(in the rows, 128 means zero)
Each named turn below is shown by a few rows before and after it. Which turns, in which order, take the first row of each later pair to the second? The first pair is answered.
k_881 (before -> after):
[ 87  88 151 172 150  62 119 157 146 101 114 131 144 140 141 113 104  86
 164 131 148 157 129 110 133 129 183  66 141 166 113  81 133  90 178 119
  82 126  77 123  96 109 118 104 168 156 140]  ->  [113 128 167 169 145  94  85 107 150 124  94 112 138 149 129 100 163  84
 159  85 128 162 114 118 131 150 166  48 116 122 132 175 126  86 167 121
 108  96 141 112 119 155  76  72 146 172 127]
[120 118 115 138 140 135 145 124 133 139 160 123 121 124 126 137 110 125
 149 155 142 119 115 112 125 112 120 125 129 146 118 132 135 155 122 103
 145 128 110 120 123 135 132 165 132 152 107]  ->  [146 123 122 139 131 138 157 120 122 144 163 132 147 138 146 130 121 108
 159 136 137 135 123 119 140 128 137 120 123 131 114 156 112 147 125 119
 127 119 109 100 135 142 115 154 154 143 117]
[175 115 112 126 120 129 167 142 131 102 160 112 165 144  87 155 123  99
 137 128 189 126  86 173 157 105 136 137 131 162 131 131 132  93 154  85
 145 122 115 108  54 141 130 194 122 143  87]  ->  [184 131 119 130 116 140 157 125 133 107 150 108 172 143  93 155 143  96
 137 114 180 127  83 178 163 114 137 136 126 146 136 162 125  86 150  91
 147 109 135 100  66 158 108 184 118 147  87]
[116 157 133 135 129 163 137 123 112 158 121  86  85 166  85 137 118 115
 117  94  98 107 110 121 103 105  89 113 118 128 135 130 164  86 154 104
 157 145 123 143 133 136 155 153 131 162  97]  ->  [133 137 133 136 121 139 172 153  87 151 142 107 126 168 124 133  92  88
 131 103 115 127 132 125 125 108 126 124 127 139 117  93 136  78 168 129
 123 160  69 122 129 105 163 162 176 128 115]
k_608 (before -> after):
[113 164 160 155 114 112 129  98 118 161 112 144 119 139 122 105 119 111
 118  86 135 175 132 112 126 178 142 156 105 157  66 146 152 113 117 113
 136 132 128 135 122 110  95 135 134 133  99]  ->  [120 160 161 153 115 111 130 113 115 158 108 146 127 135 122 102 117 106
 114  82 138 173 139 119 128 177 147 165 109 158  65 133 151 107 119 127
 130 138 131 137 122  94 103 130 136 123  99]
[158 118 110 116 132 114 145 164 110 106 120 142 131  96 128 144 104 146
 123 163 152 136 155 131 137 112 121 149 130 155 131  85 122 129 136 134
 132 154 111 122  99  90 145 128 133 115 135]  ->  [134 125 113 121 127 111 136 132 122 107 135 151 111 115 139 144 103 156
 139 189 147 135 164 100 131 104 135 126 123 156 126 108 112 136 139  98
 140 138 106 125  91 121 148 125 133 142 145]
[134 168 119 126 124 128  98 106 125 135 129 134 121 123 153 126 144 130
 157 128 120 115 145  99 141 117 127 101 117  94 138 184 103 132 120 108
 133 150 151 122 114 131 136 106 142 115 158]  ->  [153 165 118 137 132 147 111 106 114 140 123 124 127 120 129 120 154 124
 158 114 115 121 128 111 139 128 112 110 114  90 147 197 110 131 115 115
 140 146 148 116 129 141 117 128 141 129 139]
[126 126 129 133 157 147 117 105 108 124 114 128 111 144 108 123 136 136
 147 114 113 101 125 118 140 128 156 133 140 106 131 137 156 109 114 104
 133  79 101  92 142 155 130 108  86 135 133]  ->  [140 122 123 134 163 151 124 121 100 122 104 123 120 136  96 122 135 130
 143  95 113  97 125 131 135 134 152 144 144 104 134 130 165 106 116 125
 130  89 101  91 145 140 127 106  86 124 125]
k_43 (before -> after):
[ 89 156 173 117 153 107  87 127 138 134 111 103  76 134 124  78 183 162
 138 157 115 124  94  90 162 181 128 109 117 105 141 147 134  75 142  75
 182  79 126 155 136 202 143  88  80 174 139]  ->  [107 124 146 147 145 118 137 151 113 132 153 101  71 114 131 103 140 156
 180 210 123 131 100  84 171 148 122 125 136 133 124 120 118 107 125  51
 190 110  76 147 134 189 149 169 106 201 142]
[160 169 112 152 131 148 108 122  94 138 123 124  98 123  98 143 181 116
  94  97 182 150 110 163 105 159 118 159 142 112 140 127 155 124 180 149
 120 135 170 117 119 122 135 142 137 169 100]  ->  [154 156 109 158 131 146 129 120  89 139 140 128 112 138  99 144 173 115
 109 110 179 169 108 158 111 172 129 151 139 118 137 135 148 123 186 132
 118 121 134 116 120 141 128 160 152 189  92]
[104 114  94  78 128 110 130 138 131 120 161 159 148 113 130 132  93 107
  60 120 156 140 147 104 122 120 166 126 156 172  82  64 109 146 148 158
 124 182 118 135 110  80 175  62 133  89 146]  ->  [ 87 121 111  76 128 104 120 116 140 126 156 165 167 140 126 116 108 106
  50 105 142 155 134 105 124 159 181 106 146 154  89  80 107 130 161 160
 111 151 105 136 122 106 160  38 136  95 139]
[146 174 141 136  87  60 101  96 118  88 124 139 110 147 165 168 117 100
 134 158 177 154 155  95 137  73 137 138 105 132  78 183 122 166 172  71
 104 145  91 132 122 130 154 136 124 101 158]  ->  [144 185 148 127  91  59  85  98 121  85 110 138 105 142 162 166 126 107
 117 143 178 149 157 100 132  73 136 141 105 124  84 187 127 162 168  80
 102 139 114 134 125 124 156 113 110  89 160]
Pairs:
Each pair is two turns apart.
[117 155 144 124 113 140  97 105 155 137 101 139 105 147 122 123 140 135
 115 136 120 113 149 130 112 118 139 125 122 124 131 157 126 136 107  94
 135 112 148 116 121 146 127  96 118 135 134]  ->  [109 118 123 136 121 131 131 150 137 127 123 131 116 131 106 131  95 138
 116 157 129 116 146 142 110 106 134 147 143 157 121  84 147 139 116 101
 125 141  95 120 120 110 148 138 130 125 124]
k_608, k_881
[124 160 135  97  86 102 111 147  94 148 137 123 185 137 135 131 163 134
 126 117 114 129 155 177 115 154 119 159 160 119  98 158 126 107 126 174
 101 118 149 101 167 147  54  62 150 113 116]  ->  [ 57 143 125 108 102  99 101 139 118 149 147 107 155 146  86 133 136 172
 125 165 105 121 130 155  88 150  89 138 154 153  91 126 174 115 131 116
 120 104 109 126 159 172  63  92 131 163  87]
k_881, k_43
[152 137 127 147 150 101 100 110 128 114 108 154 127 128 138 124 120 127
 155 122 115 145 200 145 185 100 180 161 155 104 177 142 121 108 163 144
  93 159 171 150 111  76 163 110 150 102  91]  ->  [113 141 125 155 147 106  81  78 150 116 121 154  93 139 129 128 120 146
 166 157 106 134 194 114 175  84 166 134 144 118 171 159 125 124 157  94
 111 148 166 160  97 108 168 115 138 138  90]
k_608, k_881
[ 90 115 127 109 145 116 121 122 128 112 153 144 107 153 144 139 112 146
 148 141 131 140 139 101 132 123 160  84 138 125 106 115 137 126 148  90
 120 106 105 132 124 144 135 142 138 134 118]  ->  [ 91 127 132 111 142 126 106 108 130 119 146 135  95 156 134 137 126 152
 146 131 123 137 135  99 120 124 152  81 133 121 108 137 145 123 139  85
 134  95 128 139 128 158 127 131 126 143 113]
k_881, k_881
[120 155 137 110 102 115 114 127 106 122 111 125 111 131 139 123 152 138
 121 129 117 130 134 130 121 119 123 151 124 135 129 117 120 123 146 156
 134 117 156 133 122 109 133  92 125 105 116]  ->  [127 132 122 127  98 119 153 134  93 118 144 120 116 125 146 136 125 136
 152 161 117 137 131 124 133 113 124 154 128 156 112 105 109 135 139 135
 137 127 116 124 121 107 132 146 145 126 110]
k_43, k_43
[127 115 136 154 124 109 143 121 160 105 142 129 151 130 129  76 135 113
 110 122 132 140  84 132 136 134  95  89 115 121  92 135  95 132 139 136
 159 140 131 133 136 137 139 120 136 125 124]  ->  [135 121 139 147 125 111 134 124 163 105 134 125 140 115 127  82 135 118
 107 121 134 127  95 134 133 114  88  99 117 125 101 130  96 133 137 144
 165 151 155 133 131 120 146 112 126 115 134]
k_43, k_43
[122 109 121 140 129 152 127 128 104 125 111 122 133 141  88 138 142 134
 107 132 116 113 112 159 105 120 103 132 149 116 140 128 167 136 116 141
 148 138 140 151 140 141 114 165 112 133 104]  ->  [120  96 121 126 119 115 146 141 102 112 130 150 153 147 135 136 117 123
 120 156 134 122 147 146 127 110 140 132 161 129 124  97 142 130 136 149
 116 149 106 147 118 109 149 147 144 105 140]
k_881, k_608
[155  94 161 108 141 161 131 171 137 121 122 107 106 122  98 148 132 155
 128  82 109 129 119 160 103 150  76 150 135 152 137 139 154 158 114 127
 121 162 117 138 122 131 119 136  94 145  68]  ->  [141  99 169  90 135 130 115 180 142 119 109 123 124 132 119 132 129 153
 112  73 114 131 133 159 102 161 102 149 132 155 142 110 155 140 136 153
  96 160 115 146 112 111 142  91 102 107  83]
k_43, k_608
[124 114 117 107 137 120  98 138 128 111 123 103 109 116 129 127 104 149
 120 144 159  94  99 132 138 102 132 160 114 146  99  92 148 128 136 132
 141 137 159 162 107 113 126 142 101 116 128]  ->  [106 102 119 119 135 119 123 123 123 115 146 116 131 143 126 116  94 146
 142 159 155 124  86 125 149 137 146 136 110 144  85 104 140 124 145 116
 130 109 101 153 119 150 105 164 129 147 116]
k_43, k_43
[152 125 112 140 106 118 163 131 119 109 158 148 137 120 178 140 120 106
 165 171 137 134 162 107 162 112 160 116 134 134 107 134  73 148 134 127
 123 144 108 107 127 118 130 134 156 123 171]  ->  [177 125 111 158 116 149 182 133 100 124 150 127 143 110 140 141 131 102
 162 146 126 140 135 129 155 133 135 130 134 120 120 162  92 152 121 133
 141 140 106  98 153 136  93 166 154 146 144]
k_608, k_608
[ 81 173 100 150 185 132 115 139 123 127 133 121 149 134 138  99 127 152
  84 101 135 111 141 134  78 125 106 118 121 144 136 126 182 165 143  62
  83 125 118 115  98 142 128 150 108 167  94]  ->  [ 97 168  92 152 189 134 123 159 112 124 133 113 150 117 136 102 123 147
  86 101 138 110 146 142  78 113 101 136 132 146 136 112 187 169 136  73
  90 139 120 112 100 123 131 163 103 162  95]
k_43, k_608
[138 143 144 114 127 120 127 113 100 108 124 129 147 165 155 116 149  96
 152 107 152 148 154 124 129 133 149 124 136 111 133 138 106 118 145 141
 127 121 161 114 136 120 114 111 144 109 119]  ->  [111 146 138 120 143 139 105 112 113 114 118 105 109 146 107 123 145 129
 134 120 143 122 131 124 101 114 103 125 133 127 146 124 153 130 136 118
 161 125 176 139 133 128 116 129 102 131  92]
k_881, k_608
[136 120  94 184 108 168  90 160 133 134 121 114  66 124 186 129 176 134
 147 121 168 135 128 148 115  49 109 119 126 148  95 177 128 155 106 113
 192 140 167 172  98 139 168 134 136 104  64]  ->  [133 103  92 190 100 157 123 164 118 129 146 130  90 133 212 133 151 124
 165 148 174 154 144 140 130  54 132 115 136 160  78 163 104 153 115 110
 173 143 121 156  97 137 173 152 170 104  74]
k_881, k_608
[102 136 120 118 130  85 118 147 156 144 119 144 121 140 128 142 136 123
 113 111 122  99 172 128 133 114 165 145 205 136 132 120 155 126 150 141
 100 117 144 119 129  61 144  95 136 111 144]  ->  [ 94 146 122 118 139  90 101 140 162 147 107 133 108 139 112 144 147 133
 105 109 119  90 166 126 124 109 152 140 203 135 136 129 167 131 148 129
 118 115 160 126 125  71 146  95 121 124 134]
k_881, k_881
